Each path is a new rotation, seen through one point. The rows after it are directions, each followed by how far the rotation turns it, in deg/step (0 if it stays put).
Each turn is a multiple of 5 degrees from 10 to 175, or 0.
Each row of a path follows its step; steps can be skipped.
path 1
step 6: [ -0.1  23.9   8.3  -1.9   3.8   6.1  10.0   4.0  12.1   3.7   5.1 -16.4
   8.6   9.1  -1.3  10.6   6.1  -2.6  17.8   3.5  -0.9  -3.8 -26.0   2.2
   7.4  -0.6 -18.2  -2.2   6.3  -6.2 -10.0  -9.5   4.3 -10.0  -4.8  -9.3
 -19.7  -4.8  14.8  -4.4   6.7  18.6   4.2 -12.6   6.6   9.0  15.3  21.3
  22.3]
step 8: [  1.5   2.7 -14.9   7.8   5.9  23.6  -2.0  13.0   3.8   9.7 -24.8 -13.1
  -7.7 -15.5   1.0  12.9   5.3   4.3  -3.4  -8.0   3.9   4.7   6.0  18.6
  -9.8  -2.4   7.2  -3.9   1.0  -4.6 -18.7 -22.6  16.7  -1.2   6.1   6.2
   6.3   3.3  -0.7  -4.0  10.2 -14.6  13.4   5.3  -2.4  -6.5  10.2 -26.0
 -14.7]
step 9: [  4.3  31.3  12.9  -0.5   6.1  16.5 -10.5  -1.0  -6.3  -3.0   0.9  -7.8
  11.3  -1.9   3.1  -3.9 -17.9  -9.6  31.4   8.1 -11.6  -1.4 -14.3   7.3
  -5.8  -0.2  -0.9  -6.3   1.5  -2.1  -9.0  11.2   1.9  -1.8   4.9  15.9
   2.7   2.7 -13.3  23.5  -4.6  16.8 -19.2   9.0   9.1  -7.5  -9.4  -8.5
   7.3]
step 10: [  9.4 -17.4  18.8  -8.1  -8.5 -12.0   3.8  -5.9   9.1  39.1  -4.7  15.0
   7.8  -1.8   5.4  -1.9   3.0   6.9  -2.7  -8.3  -5.4   2.4 -24.9 -12.0
   4.8  -5.4  -2.5  -2.5   5.4  -5.3   3.0  16.8  -1.8  -8.7  -2.7  -1.6
  -4.5 -12.2  10.3  14.8  -0.1  -0.2   4.5  10.9 -16.4 -23.7   2.0   0.3
 -10.3]
step 30: [-13.8  10.6 -11.0   4.6  -1.2  -9.5   7.7  19.3  -6.1   6.6  17.7 -18.4
  12.8  14.6   9.0   1.7   4.7   9.1  13.3  17.8  -0.3   1.1  -8.6  -6.2
  -8.5   9.6  22.5 -16.9   5.9 -20.8 -20.8  -8.6  -9.2 -12.6  -3.7  10.3
  -4.9   9.6 -14.2   4.8  -4.9   5.9   9.7  -2.8 -10.0 -12.5  10.1   5.5
  -4.3]
step 32: [ 12.9 -10.0  -1.0 -10.5  12.6   7.9 -11.6 -11.5  -8.6  -3.2   7.7  -4.7
  -1.9  -9.4  -5.5  -9.3  -9.7  17.8  -4.0 -17.3  -6.6 -19.2 -10.8  10.4
   2.4 -12.3  -9.9  -1.5 -13.7  -9.8  -9.9  -8.5  11.3  -2.3  16.8   2.7
   6.1  25.0   9.1  18.6  30.5   4.7   8.4  14.2   2.1   0.5  -3.4  -3.9
  -6.3]
step 33: [-19.9   2.7   9.3  -2.0   3.9  -1.3  -2.8  -5.3  -4.4  25.8   1.0 -33.0
  10.0   0.6   6.7  -3.5 -13.7  -1.1   1.7   9.9   2.8  10.8   1.9   5.3
 -18.0 -15.4  -1.3  -9.6   4.8  -4.5 -14.0  16.2  -3.7   1.1  -1.6   8.4
  -5.7 -16.0  12.8 -13.3   1.3   6.0   2.8  15.9   4.0   1.4  11.0 -27.8
  10.2]
[ 0.2 -4.8  5.2  3.4  2.7  1.6 -3.0  4.1  0.0 -1.1  2.9 -1.0 -0.6 -1.5
  0.8  1.0  3.4 -6.4  1.8  7.6  3.3  1.0 -5.9 -1.5  5.7  2.6 -2.0 -2.5
  0.4 -0.6  2.9 -0.2  1.2  1.5  4.2  5.8  9.5 -0.6  1.6  4.2 -2.0  1.5
  3.3 -6.7 -6.5 -0.1 -0.3 -1.7  2.0] : 85
[ 1.7  0.2  2.1  1.9 -4.1  3.5  1.3 -1.9  1.8  0.3 -0.5  3.7  3.7 -4.7
  3.5 -1.0 -5.1 -3.7  4.9 -6.9  1.1 -3.1 -3.0 -2.7  5.1  0.2  2.3  1.3
 -2.0 -2.7  0.5  0.7  1.6  7.0  0.7 -2.6 -3.9  4.9  6.3  4.2 -7.6 -0.9
  2.7 -1.6  5.3  0.6 -2.3  5.5  5.5] : 115
[ 0.7  2.4 -7.0 -4.5  1.1  0.7  0.2  2.2 -5.0 -3.3 -3.7  1.2 -3.1 -0.8
 -4.6  0.1  7.5 -1.3 -1.4 -1.1  0.1  2.4 -5.5 -1.9 -0.4 -1.7  0.2 -1.6
 -8.1  6.7 -3.2  3.4  2.7 -5.2  1.1  3.2 -3.8  1.3  6.4  5.4 -1.7  1.7
  0.4 -4.7  4.5  1.4  4.6  1.1 -0.9] : 155
[ 0.5  0.1 -0.3  3.8  2.4  2.5  1.9 -4.5  3.2 -6.1 -3.7  0.3 -6.1 -0.2
  9.8  5.2  1.4 -3.7  0.6 -1.5  0.6 -0.7 -5.2  4.1  0.2 -0.8  1.0  4.7
 -3.3  2.2  1.0  0.3 -7.7 -4.1  2.5 -7.5 -1.1  3.2 -1.9 -2.7 -2.3 -0.8
  1.6 -0.6 -2.4 -0.7  2.2 -7.0 -2.3] : 125
[-1.1 -1.2  1.2  4.2 -1.9 -4.7  8.7 -0.4 -1.7  6.5  6.2  2.0 -4.0  3.5
  2.0  0.5  2.8  4.2  9.1  4.2 -3.6 -1.8 -0.4 -5.0 -4.3 -2.3 -5.6  0.8
 -2.0  3.6 -1.7  2.9  2.2  3.8  4.1 -1.7  0.1  1.4  2.2 -1.2  0.8 -5.5
  2.5 -0.8  1.9  3.5  1.4 -3.8 -0.1] : 95
[ 5.5 -5.6 -3.6 -1.5  0.6  4.7  2.1  5.1 -1.8  2.2 -1.6  3.9 -2.0 -2.2
  0.4 -4.0 -1.0  4.1 -3.0 -3.1  0.1  0.2 -1.1 -3.2  3.6 -6.0 -3.6  5.2
 -3.2  4.7  0.3  0.1  3.0  2.8  2.1 -2.2  0.3 -4.5 -1.6 -4.3 -2.7 -1.6
 -1.6  0.3 -8.6 -8.3 -4.9  2.3 -2.8] : 135
[-1.2  2.1  3.8  1.1  3.0 -8.2  3.8  2.3  3.3 -0.7  0.4  2.4  2.4 -0.3
  0.1 -0.4 -1.8 -1.7 -4.6  1.5  1.7 -5.0  0.3 -5.4 -1.3 -7.2  3.3 -1.2
 -5.5 -4.7 -3.1 -3.8 -4.6 -2.7 -0.8  2.3 -0.5 -7.6  6.0 -5.0 -3.1  5.0
  5.9 -1.2  1.8 -1.6 -1.9 -1.7 -2.0] : 95
[-2.1 -5.8 -5.7  1.8 -2.9 -2.0  4.0 -2.6 -5.2  2.4 -1.0 -4.4  2.1  2.3
 -4.6  4.3 -3.8 -5.6 -3.4  1.5  6.1  4.1  3.6 -0.2 -3.0 -6.0  0.3  4.1
 -1.6  0.0  0.7 -6.5 -1.3  0.7  3.6  0.6 -0.3  3.5 -3.1  5.2 -1.6 -1.0
  2.4  2.0  0.6 -4.4  1.1 -3.3  7.5] : 100
